One turning vector, and how many steps it has turned
The counts run from 0 to 224.
146	114	134	169	111	151	171	114	140	163	120	133	140	96	100	113	117	126	160	162	113	126	117	164	121	138	106	125	107	120	156	87	120	91	124	164	144	119	125	114	118 | 18
128	132	144	93	118	171	132	121	168	119	138	138	91	110	162	107	177	138	115	149	128	149	125	93	116	133	133	121	115	122	139	146	98	150	117	116	125	135	148	85	134 | 65
112	119	127	106	95	155	114	92	146	118	162	128	106	95	122	83	159	141	115	154	149	171	126	119	120	132	122	138	165	98	100	128	119	145	142	117	131	150	132	120	151 | 76
194	142	147	133	129	142	138	129	97	117	133	116	111	115	143	192	137	124	164	130	113	155	108	125	128	117	132	141	122	172	122	127	138	112	132	152	156	148	116	148	126 | 121
112	158	120	106	121	170	102	139	110	109	124	117	126	125	134	148	147	134	156	136	72	102	115	136	111	98	116	119	125	125	118	136	130	169	175	154	92	143	127	123	92 | 148
123	139	131	127	118	175	138	146	177	148	132	157	136	131	119	122	146	134	168	171	95	101	95	136	131	102	95	123	112	110	160	129	117	145	128	131	142	130	132	106	111 | 154
102	103	110	159	138	162	122	125	131	140	131	119	97	130	119	167	134	119	124	131	138	128	151	84	114	89	139	110	102	104	137	95	112	122	151	148	66	139	119	99	138 | 44
137	103	131	102	123	142	144	85	133	172	122	142	134	126	149	99	124	148	115	113	143	171	99	129	91	127	153	150	169	137	144	106	140	142	166	126	125	161	125	131	126 | 96
130	122	148	102	141	161	109	138	136	118	158	112	93	103	139	138	185	139	111	145	136	127	154	99	111	125	143	107	111	102	124	145	103	152	141	136	87	150	129	93	150 | 63
119	139	125	116	163	149	115	105	90	111	142	123	157	109	116	149	150	140	107	131	143	146	152	82	108	122	170	125	112	104	109	87	108	119	145	142	103	150	123	125	142 | 199
115	124	97	156	110	135	158	100	140	128	143	116	134	115	120	118	141	174	143	116	124	140	126	155	135	137	140	162	137	126	139	70	124	119	128	142	131	142	150	66	101 | 178
115	133	93	169	129	128	146	137	134	119	172	108	127	92	107	148	139	156	164	127	126	131	151	153	128	137	128	178	129	115	125	90	114	129	132	146	130	165	128	114	117 | 176
115	144	125	128	120	160	81	118	107	115	145	110	135	114	89	135	151	117	179	165	98	107	106	120	126	79	106	110	133	121	115	122	133	165	148	140	105	128	126	142	106 | 145
125	142	141	155	119	140	128	99	189	141	128	135	97	105	123	133	165	109	142	143	140	139	139	91	110	122	133	124	91	143	129	106	102	149	87	120	101	144	132	81	122 | 53
96	107	111	150	122	174	128	103	150	156	124	147	105	128	131	139	140	117	122	150	140	133	130	81	120	90	138	97	96	117	151	100	105	116	144	139	83	130	128	83	130 | 45
125	146	131	152	104	156	96	104	147	138	129	136	130	129	99	137	133	118	177	178	124	117	105	135	143	80	84	99	132	139	116	115	150	145	117	129	127	144	114	125	108 | 142
154	129	176	126	131	189	139	135	130	137	115	137	101	138	128	100	143	126	122	189	164	167	107	129	114	133	99	111	124	127	119	115	109	127	107	116	147	131	124	118	150 | 224
120	94	94	172	119	171	161	135	125	138	144	129	105	117	125	145	120	117	133	139	120	142	116	119	118	103	133	138	100	107	174	92	101	88	149	158	112	116	138	126	134 | 29
122	128	103	138	161	158	146	153	104	138	155	123	144	104	142	165	128	163	131	125	158	123	156	125	117	138	161	144	105	134	148	89	96	111	160	120	121	161	128	87	125 | 187
117	109	101	159	104	179	174	127	135	144	115	136	109	126	140	141	112	122	136	136	110	134	102	125	133	113	135	136	101	128	168	94	92	75	146	153	122	108	135	102	129 | 30
161	106	139	111	117	138	141	69	107	148	104	138	153	138	138	139	148	144	117	119	101	171	96	111	127	116	153	129	148	144	127	117	155	100	153	171	140	137	129	146	121 | 112
108	166	114	108	96	168	110	107	119	116	108	129	131	131	133	120	151	132	151	144	73	103	90	126	123	97	112	115	130	143	125	131	128	156	160	141	110	125	138	103	89 | 147
118	143	125	174	102	151	161	115	146	154	115	129	110	99	135	157	114	118	150	148	131	131	126	131	135	125	126	122	96	157	139	93	105	82	136	142	122	117	122	76	133 | 34
158	111	169	137	146	181	136	159	124	126	129	133	96	138	130	120	142	125	116	181	169	162	124	126	111	131	96	104	121	107	121	113	117	133	117	126	132	149	118	137	149 | 223
121	161	143	109	122	168	133	146	161	141	125	147	146	132	128	143	146	159	177	166	72	99	106	149	142	120	108	127	109	121	131	125	110	138	141	144	147	126	131	96	106 | 155
149	145	128	119	116	177	115	116	79	113	111	112	106	145	164	161	140	125	138	141	114	125	98	129	140	101	118	94	135	170	123	139	147	127	170	147	112	132	122	114	103 | 132
158	138	141	123	108	161	109	93	83	109	111	116	125	155	124	163	135	134	143	146	98	153	90	121	161	86	137	102	142	156	106	117	146	102	144	155	127	108	129	121	115 | 128
131	132	141	115	129	159	132	119	79	140	108	106	160	104	121	114	125	139	145	140	90	111	126	177	93	148	113	107	134	109	137	102	132	134	179	170	103	134	125	133	109 | 8
116	130	122	151	119	171	167	150	120	141	106	116	101	126	145	176	113	135	143	133	98	137	127	134	141	119	142	137	96	131	141	104	92	80	156	165	129	106	128	89	134 | 31
125	144	114	139	160	137	147	145	122	128	141	128	131	118	126	175	123	155	153	116	140	151	151	104	116	135	175	172	101	133	124	81	91	122	125	127	131	163	129	108	132 | 191
158	162	164	115	147	151	142	147	117	143	112	122	136	145	114	123	111	143	171	146	96	132	112	180	97	142	105	130	126	135	128	89	123	161	127	142	136	144	122	123	105 | 0
100	150	119	155	120	140	126	107	108	117	119	99	99	105	115	168	127	122	156	113	99	149	145	110	123	110	160	149	100	136	110	87	98	120	134	152	98	112	142	85	124 | 39
159	129	128	139	125	177	104	137	83	111	144	116	102	136	144	173	140	117	140	151	126	123	101	124	128	88	112	102	124	157	140	132	144	141	164	136	109	149	108	138	111 | 133
113	138	116	114	111	146	131	126	126	111	139	114	143	118	119	107	164	167	153	127	69	118	117	155	129	124	134	148	132	108	137	112	119	152	149	164	117	123	159	89	89 | 163
114	141	100	160	150	140	149	122	152	126	147	141	138	113	110	154	127	134	145	126	149	154	150	93	113	124	156	172	107	115	124	66	101	116	111	119	133	175	121	131	124 | 192
149	129	165	106	132	179	147	136	128	118	92	128	87	163	175	116	143	140	92	153	145	174	116	131	105	145	116	111	129	127	114	120	116	126	125	141	124	151	127	106	129 | 221
111	125	138	142	126	142	118	103	166	124	139	128	98	116	90	133	165	121	144	149	125	150	142	76	122	98	145	135	108	92	107	107	109	150	97	143	95	144	132	120	142 | 56
125	133	98	145	136	157	158	119	141	136	148	151	141	107	134	133	130	140	141	131	157	134	129	107	109	131	160	159	98	147	165	73	97	112	118	98	138	153	134	84	113 | 189
119	97	92	180	106	159	159	110	109	128	139	102	115	92	120	127	138	108	142	125	116	132	127	144	101	119	119	135	122	115	154	93	132	96	156	176	89	134	125	141	119 | 25
93	121	77	142	124	172	155	112	135	141	149	146	150	111	148	124	129	147	118	143	163	128	135	111	121	134	141	140	121	124	150	90	108	90	164	123	120	152	122	92	124 | 185
118	118	145	107	118	146	104	119	129	107	168	102	108	92	105	112	161	158	124	154	138	171	141	116	124	130	131	145	157	81	90	129	115	153	139	132	126	140	135	126	167 | 75
147	134	139	116	142	169	158	159	88	130	122	114	138	111	134	129	124	128	153	119	76	118	113	160	93	137	127	138	111	111	165	107	103	129	164	172	121	126	139	142	111 | 12
114	155	146	120	130	152	122	162	148	128	143	125	145	106	117	157	147	151	179	165	75	99	133	151	137	119	105	130	117	101	115	129	111	149	145	159	141	140	112	116	117 | 156
149	152	163	122	130	152	134	72	121	110	109	118	124	122	128	104	166	132	110	161	149	159	143	123	114	150	133	110	118	140	85	98	124	109	101	140	122	150	128	90	121 | 213
